m = [[119, 123, 139, 119, 133, 137, 117, 132, 134, 120, 119], [141, 140, 131, 132, 127, 141, 129, 117, 119, 113, 119], [138, 134, 150, 128, 117, 149, 125, 129, 132, 120, 112], [124, 127, 110, 125, 121, 129, 131, 127, 124, 134, 142], [133, 132, 118, 122, 133, 118, 122, 123, 119, 131, 136], [131, 130, 132, 146, 123, 145, 145, 115, 120, 120, 118], [142, 138, 118, 134, 131, 129, 134, 125, 124, 115, 132], [142, 140, 130, 123, 129, 123, 119, 115, 113, 129, 126], [122, 117, 134, 137, 147, 120, 132, 127, 129, 130, 124], [138, 135, 119, 132, 132, 123, 132, 123, 122, 125, 134], [129, 129, 114, 129, 138, 123, 129, 123, 121, 123, 137], [126, 130, 109, 117, 127, 124, 122, 128, 124, 127, 142]]
The second largest entry: 149
The 4th entry in reading order: 119
The entry just right of the smallest entry -> 117
The entry just left of 110: 127
What is the entry just right of the largest entry? 128
What is the entry just left of the largest entry? 134
The entry just left of the smallest entry is 130
The second smallest entry: 110
